A =
22.2,9.0,-20.3,-14.2,3.7,-25.4,-9.6,14.0,4.6,-14.1
49.4,11.3,-52.1,-10.0,24.3,15.3,-33.4,19.4,19.4,-37.8
49.2,-0.2,-57.6,-15.3,16.2,26.0,-43.8,24.6,10.7,-31.5
-22.0,-29.7,13.7,-25.2,-45.3,-34.8,-1.7,12.9,-37.6,36.8
-18.0,-9.9,15.8,6.4,-12.3,-2.6,11.0,-11.4,-7.6,16.4
31.2,-31.6,-50.4,-22.5,-11.8,48.0,-54.3,28.6,-15.8,-6.3
-27.1,-26.3,20.3,-12.1,-38.7,-24.8,7.1,0.6,-30.2,35.5
36.8,-11.0,-47.5,-16.5,4.4,29.5,-41.8,24.0,-0.2,-19.0
44.7,17.3,-44.2,-5.4,28.0,7.4,-24.4,13.9,23.8,-37.4
-1.1,-13.4,-5.4,-1.1,-7.4,15.9,-9.1,0.6,-6.7,5.8
28.9,-18.6,-41.5,-16.8,-3.7,33.2,-40.7,23.2,-7.5,-10.8
-7.0,-15.4,2.8,-18.2,-25.7,-24.7,-3.8,11.7,-21.4,17.6
9.1,3.5,-9.0,-4.4,1.7,-8.2,-4.3,3.9,2.0,-5.1
-12.7,-16.7,8.4,-13.7,-25.9,-20.3,0.1,6.8,-21.1,20.4
31.9,4.1,-35.0,-7.7,14.2,12.8,-24.4,13.8,10.7,-22.9
-10.7,-11.6,7.4,-7.4,-17.8,-13.7,1.4,1.6,-13.8,15.8
A[0, 0] => 22.2
A[12] => [9.1, 3.5, -9.0, -4.4, 1.7, -8.2, -4.3, 3.9, 2.0, -5.1]
A[:, 7] => [14.0, 19.4, 24.6, 12.9, -11.4, 28.6, 0.6, 24.0, 13.9, 0.6, 23.2, 11.7, 3.9, 6.8, 13.8, 1.6]
A[5, 5] => 48.0
A[12, 9] => -5.1
A[12, 1] => 3.5
A[0, 2] => -20.3
A[9] => [-1.1, -13.4, -5.4, -1.1, -7.4, 15.9, -9.1, 0.6, -6.7, 5.8]
A[:, 5] => [-25.4, 15.3, 26.0, -34.8, -2.6, 48.0, -24.8, 29.5, 7.4, 15.9, 33.2, -24.7, -8.2, -20.3, 12.8, -13.7]
A[2, 2] => -57.6
A[15, 0] => -10.7
A[:, 9] => [-14.1, -37.8, -31.5, 36.8, 16.4, -6.3, 35.5, -19.0, -37.4, 5.8, -10.8, 17.6, -5.1, 20.4, -22.9, 15.8]
A[6, 2] => 20.3
A[9, 8] => -6.7
A[4, 5] => -2.6
A[:, 8] => [4.6, 19.4, 10.7, -37.6, -7.6, -15.8, -30.2, -0.2, 23.8, -6.7, -7.5, -21.4, 2.0, -21.1, 10.7, -13.8]
A[:, 1] => [9.0, 11.3, -0.2, -29.7, -9.9, -31.6, -26.3, -11.0, 17.3, -13.4, -18.6, -15.4, 3.5, -16.7, 4.1, -11.6]
A[8, 9] => -37.4
A[14, 5] => 12.8
A[:, 3] => [-14.2, -10.0, -15.3, -25.2, 6.4, -22.5, -12.1, -16.5, -5.4, -1.1, -16.8, -18.2, -4.4, -13.7, -7.7, -7.4]
A[4, 3] => 6.4
A[15, 8] => -13.8
A[1, 7] => 19.4
A[15, 4] => -17.8
A[10, 9] => -10.8
A[5, 9] => -6.3
A[7] => [36.8, -11.0, -47.5, -16.5, 4.4, 29.5, -41.8, 24.0, -0.2, -19.0]
A[0] => [22.2, 9.0, -20.3, -14.2, 3.7, -25.4, -9.6, 14.0, 4.6, -14.1]
A[5] => [31.2, -31.6, -50.4, -22.5, -11.8, 48.0, -54.3, 28.6, -15.8, -6.3]
A[:, 6] => [-9.6, -33.4, -43.8, -1.7, 11.0, -54.3, 7.1, -41.8, -24.4, -9.1, -40.7, -3.8, -4.3, 0.1, -24.4, 1.4]
A[4] => [-18.0, -9.9, 15.8, 6.4, -12.3, -2.6, 11.0, -11.4, -7.6, 16.4]
A[8, 4] => 28.0
A[3, 4] => -45.3
A[6, 1] => -26.3
A[1, 3] => -10.0
A[:, 2] => [-20.3, -52.1, -57.6, 13.7, 15.8, -50.4, 20.3, -47.5, -44.2, -5.4, -41.5, 2.8, -9.0, 8.4, -35.0, 7.4]
A[1, 6] => -33.4

arr =
array([[773, 575, 561, 176, 189, 223, 308],
       [318, 587, 827, 730, 167, 540, 814],
       [738, 607, 586, 204, 162, 209, 334],
       [826, 491, 518, 139, 258, 261, 272]])
arr[0,0]: 773
arr[:, 3]: [176, 730, 204, 139]
arr[1,3]: 730
arr[3,1]: 491
arr[0,6]: 308
arr[:, 6]: [308, 814, 334, 272]
arr[1,5]: 540
arr[2,4]: 162
arr[2,3]: 204
arr[0,2]: 561
arr[2,2]: 586
arr[0,1]: 575
arr[0,4]: 189
arr[1,1]: 587

M =
[[4 5 3 2 5 3 2 5 5]
 [6 7 1 2 7 4 0 5 7]
 [4 5 3 2 5 3 3 5 5]
 [1 0 6 5 0 3 7 3 0]
 [3 3 4 4 3 4 4 3 3]
 [5 6 2 3 6 4 2 4 6]
 [5 4 2 6 4 6 3 2 5]
 [2 2 6 4 2 3 6 4 2]
 [5 5 2 3 5 4 2 4 5]
 [5 5 3 3 5 4 2 4 5]]
Rows and columns are counted from 0.
(0, 0) -> 4
(3, 0) -> 1
(6, 7) -> 2
(2, 6) -> 3
(0, 4) -> 5
(6, 1) -> 4
(5, 6) -> 2
(4, 7) -> 3
(3, 2) -> 6
(5, 8) -> 6
(0, 3) -> 2
(8, 3) -> 3
(4, 2) -> 4
(9, 5) -> 4
(4, 4) -> 3
(7, 3) -> 4
(2, 0) -> 4
(4, 3) -> 4
(6, 2) -> 2
(9, 2) -> 3
(3, 3) -> 5
(9, 1) -> 5
(2, 1) -> 5
(0, 1) -> 5
(5, 0) -> 5
(7, 7) -> 4
(9, 7) -> 4
(8, 5) -> 4
(3, 6) -> 7
(5, 3) -> 3
(6, 8) -> 5
(5, 1) -> 6
(4, 8) -> 3
(8, 2) -> 2
